Families of rows that turns and mirrors carry onto each other, the same ones carrying the whole set onto itself: the rest of each named row's family, in list order
6 families of 6 rows
Q_20: -.19; -.11; -.04; -.18; .14; .07; -.07; -.10; -.12; -.06; -.20; -.09; -.04; .06; .05; .04; .11; .01; .05; -.07; .10; -.04; .04; .17; -.17; .16; .06; .08; -.13; -.17; .29; .08; .27; -.07; .03; .11
Q_999: -.04; -.05; .07; -.18; .21; .15; -.01; -.07; .10; -.07; -.30; -.14; -.07; .08; .06; .16; -.06; -.13; -.02; .05; .09; -.22; .04; -.08; -.20; .14; .12; .27; -.01; -.17; .13; .01; .02; -.16; -.12; -.06
Q_403: -.19; -.04; .21; -.15; .10; .12; -.10; .02; -.07; -.03; -.07; .10; -.04; -.05; .34; .12; -.03; .22; -.01; .08; .07; -.18; .04; .07; -.12; .17; .21; .14; -.04; -.09; .22; .28; .03; .02; .13; -.02
Q_82: -.20; -.13; .33; -.28; .14; .19; -.04; -.05; -.04; -.06; -.11; .17; -.23; -.01; .19; .10; -.09; .29; -.03; .04; .04; -.20; .01; .13; -.27; .19; .13; .08; .19; -.13; .33; .17; .09; -.01; -.01; -.02
Q_262: .01; -.10; .16; -.10; .14; -.14; -.01; .06; -.27; -.09; -.27; .13; -.14; .00; .07; -.03; .01; .05; -.07; -.06; .08; -.05; .17; .10; -.11; .19; .16; .07; .15; -.06; .24; .08; .34; -.19; -.02; -.03
Q_710: -.01; -.21; .29; -.11; .15; .02; .16; -.01; -.24; -.02; -.26; .06; -.21; .14; -.01; .10; .01; .12; -.08; .04; .10; -.08; .12; .16; -.32; .18; .12; .01; .13; .02; .33; .13; .14; -.12; -.14; .09
Q_725: -.25; -.05; .22; -.29; .12; .18; -.15; .15; .05; -.11; -.03; .13; -.19; -.04; .16; .02; -.09; .22; -.07; .10; .03; -.12; .00; -.04; -.11; .17; .16; .08; .09; -.11; .24; .25; .19; -.04; -.05; -.02
Q_751: -.12; -.12; .02; -.05; .13; .12; .11; -.10; -.20; .00; -.21; .00; .04; .07; .20; .16; .09; .11; -.04; .08; -.02; -.06; .03; .20; -.25; .22; .12; .09; -.17; -.09; .22; .13; .12; -.01; .06; .11
Q_530: -.08; -.05; .15; -.13; .02; .07; -.21; -.06; -.10; -.07; -.15; -.01; -.12; .00; .12; .00; -.04; .06; .07; .10; .02; -.03; .07; .03; -.07; .42; .24; .13; .21; -.17; .11; .22; .15; -.18; -.09; -.14
Q_270: -.22; -.06; .06; -.10; .15; .15; .04; .00; .09; -.08; -.13; -.16; -.05; .17; -.04; .17; .00; -.02; -.08; .20; -.01; -.03; -.06; .05; -.22; .22; .10; .01; -.04; -.21; .19; .05; .11; -.08; -.13; -.01
Q_297: -.20; -.10; .22; -.08; .07; .11; .02; -.13; -.01; -.05; -.10; -.12; -.07; .19; -.01; .24; -.04; .04; -.05; .11; .13; -.15; -.04; .09; -.30; .23; .08; .02; .05; -.20; .36; .12; -.08; -.07; -.12; -.03
Q_441: -.10; -.12; -.06; -.19; .17; .23; -.01; -.04; -.14; -.12; -.33; .02; -.05; .02; .09; .04; -.01; -.01; .01; -.09; .07; -.13; .10; -.03; -.26; .17; .07; .29; -.09; -.11; .24; .11; .23; -.10; -.08; .10
Q_447: -.25; .03; .25; -.06; .15; .20; -.07; -.04; .04; -.10; -.07; -.03; -.16; .02; .26; .02; -.16; .08; -.01; .08; .03; .00; .01; .10; -.17; .21; .04; .23; .07; -.15; .21; .08; .22; .05; .24; -.03
Q_135: -.14; -.04; .25; -.16; .04; .13; -.15; .15; .00; -.11; -.05; .04; -.18; .02; .08; .03; -.10; .12; -.06; .16; .02; -.06; .04; -.11; -.12; .27; .24; .10; .16; -.07; .19; .27; .09; -.13; -.17; -.10
Q_878: -.08; .04; .38; -.02; .18; -.05; -.01; .04; .02; -.08; -.10; -.04; -.16; .06; .18; .05; -.21; -.03; -.15; .04; .16; -.04; .05; .00; -.14; .06; .09; .19; .12; -.07; .24; -.01; .16; -.04; .15; -.08
Q_945: .04; -.05; .28; -.08; .20; -.03; .09; .06; -.09; -.02; -.24; .09; -.10; .01; .21; .18; -.01; .10; -.10; .02; .02; -.22; .05; .11; -.16; -.04; .24; .13; -.02; -.03; .24; -.01; .01; -.04; .11; -.13
Q_845: -.23; -.01; .16; -.23; .16; .15; -.19; .03; .06; -.05; -.09; -.02; -.20; -.05; .20; .01; -.01; .16; .14; .04; .10; -.14; .05; .13; -.04; .18; .18; .10; .10; -.14; .20; .21; .18; -.04; .13; -.09
Q_125: -.25; -.13; -.02; -.17; .15; .20; .04; .00; -.04; -.05; -.14; -.05; -.06; .12; -.01; .08; .05; .06; -.07; .14; -.04; .02; -.01; .11; -.25; .24; .06; .03; -.10; -.13; .23; .12; .26; -.06; -.11; .14
Q_660: -.12; -.10; .32; -.13; .21; .00; .15; -.03; -.04; -.07; -.22; .07; -.14; .10; .05; .21; -.05; .13; -.15; .04; .09; -.24; .02; .17; -.30; .05; .07; .01; .18; -.15; .38; -.03; .08; -.09; .01; -.07
Q_38: -.22; -.03; .02; -.19; .25; .29; -.01; .09; .02; -.12; -.27; .05; -.14; -.05; .22; .08; -.04; .12; .09; .06; .08; -.21; .13; .02; -.15; .18; .11; .25; .11; -.11; .17; .21; .23; -.02; .10; -.01
Q_210: .10; -.13; .23; -.05; .11; -.03; .07; .03; -.32; -.04; -.30; .17; -.09; .02; .19; .06; .02; .11; -.11; -.01; -.03; -.09; .11; .10; -.20; .14; .25; .15; -.01; .02; .23; .09; .09; -.11; -.03; -.04
Q_705: -.06; -.04; .28; .02; .06; .17; -.08; -.06; -.09; -.06; -.12; -.12; -.19; .09; .15; -.03; -.13; -.02; .02; .16; .03; .12; .06; .03; -.19; .38; .14; .23; .12; -.04; .11; .17; .17; -.07; .03; -.03
Q_217: -.02; -.08; .32; -.04; .12; -.02; -.01; .00; -.20; -.05; -.16; .07; -.15; .02; .20; -.10; -.17; .02; -.14; -.01; .08; .09; .12; .01; -.18; .23; .06; .21; .09; .03; .21; .11; .29; -.07; .04; .10
Q_436: -.13; -.07; .18; -.09; .13; .14; -.03; -.14; -.13; -.07; -.16; -.02; -.12; .07; .15; -.05; -.09; -.02; -.09; -.07; .03; .06; .00; .11; -.25; .14; .00; .24; -.13; -.13; .26; -.03; .27; -.01; .10; .11
Q_844: -.01; -.04; .26; -.19; .27; -.17; .00; .08; .03; -.01; -.23; -.01; -.18; .01; .12; .08; -.01; .01; -.08; .01; .11; -.17; .09; .13; -.06; .03; .18; .06; .16; -.09; .17; -.02; .21; -.15; .07; -.13
Q_523: -.06; -.06; .08; -.13; .14; -.03; -.08; -.17; .03; .00; -.18; -.21; -.04; .12; .00; .12; .03; -.13; -.02; .06; .06; -.08; -.01; .09; -.13; .24; .11; .07; -.03; -.22; .14; .00; .09; -.18; -.11; -.03
Q_48: -.05; -.07; .24; -.17; .24; .01; .09; .16; .00; -.11; -.24; .10; -.20; .05; .01; .09; -.03; .07; -.19; .01; -.03; -.13; .01; .08; -.17; -.03; .15; .06; .07; -.10; .28; -.10; .19; -.09; -.05; -.11
Q_373: -.06; -.06; .11; .01; .13; .07; .09; -.10; -.04; .02; -.18; -.15; .04; .13; .14; .24; .05; -.01; -.04; .18; -.01; -.11; .00; .14; -.19; .21; .20; .09; -.10; -.11; .14; .06; -.06; -.07; .02; -.04
Q_830: -.06; -.02; .09; -.08; .17; .20; .00; .01; -.01; -.10; -.28; -.02; -.09; .03; .12; .11; -.10; -.04; .03; .16; .03; -.14; .13; -.08; -.16; .39; .18; .27; .25; -.11; .04; .21; .10; -.18; -.10; -.10
Q_960: -.19; -.21; .15; -.25; .13; .19; .02; -.17; -.12; .01; -.14; -.01; -.11; .11; .09; .10; -.02; .16; -.01; .04; .09; -.09; -.01; .16; -.33; .25; .03; .05; -.02; -.10; .33; .20; .11; -.03; -.12; .19
Q_919: -.03; -.03; .26; .03; .12; .07; -.04; -.12; -.03; -.05; -.15; -.20; -.13; .16; .05; .05; -.12; -.16; -.07; .06; .08; .07; .00; .02; -.23; .17; .09; .22; -.05; -.08; .21; -.06; .08; -.09; .01; -.05
Q_615: .03; -.13; .20; -.14; .18; .02; .07; .15; -.18; -.11; -.27; .12; -.21; .09; -.05; .01; -.01; .04; -.17; .02; -.05; -.03; .09; .05; -.22; .08; .19; .08; .07; .00; .26; .00; .26; -.15; -.17; -.02
Q_170: -.07; -.12; .34; -.11; .05; .14; -.05; -.02; -.13; -.09; -.13; .01; -.26; .10; .03; .11; -.07; .16; .04; .11; .09; -.12; .06; .04; -.26; .27; .23; .07; .27; -.05; .32; .25; -.03; -.13; -.15; -.10
Q_363: -.11; -.03; .17; -.21; .33; .00; .07; .12; .08; -.06; -.27; .02; -.10; -.01; .18; .14; -.08; -.02; -.08; .03; .20; -.28; .13; -.09; -.13; .02; .07; .20; .10; -.07; .16; .07; .17; -.10; .05; .00
Q_258: -.05; -.07; .25; -.05; .02; .06; -.10; .00; -.15; -.01; -.10; .03; -.04; .02; .26; .12; -.04; .12; -.03; .16; .05; -.11; .06; -.02; -.13; .31; .30; .14; .05; -.04; .14; .31; -.06; -.10; -.07; -.07
Q_387: .01; -.11; .08; -.10; .19; -.01; .07; .08; -.18; -.11; -.32; .10; -.04; .00; .10; .04; -.07; -.01; -.11; .00; .14; -.14; .20; -.13; -.18; .25; .09; .22; .16; -.03; .16; .18; .24; -.19; -.14; .06

Which other rows belong to the same family as Q_878? Q_447, Q_705, Q_217, Q_436, Q_919
Which other rows belong to the same family as Q_135? Q_725, Q_270, Q_125, Q_48, Q_615
Which other rows belong to the same family as Q_363? Q_999, Q_441, Q_38, Q_830, Q_387

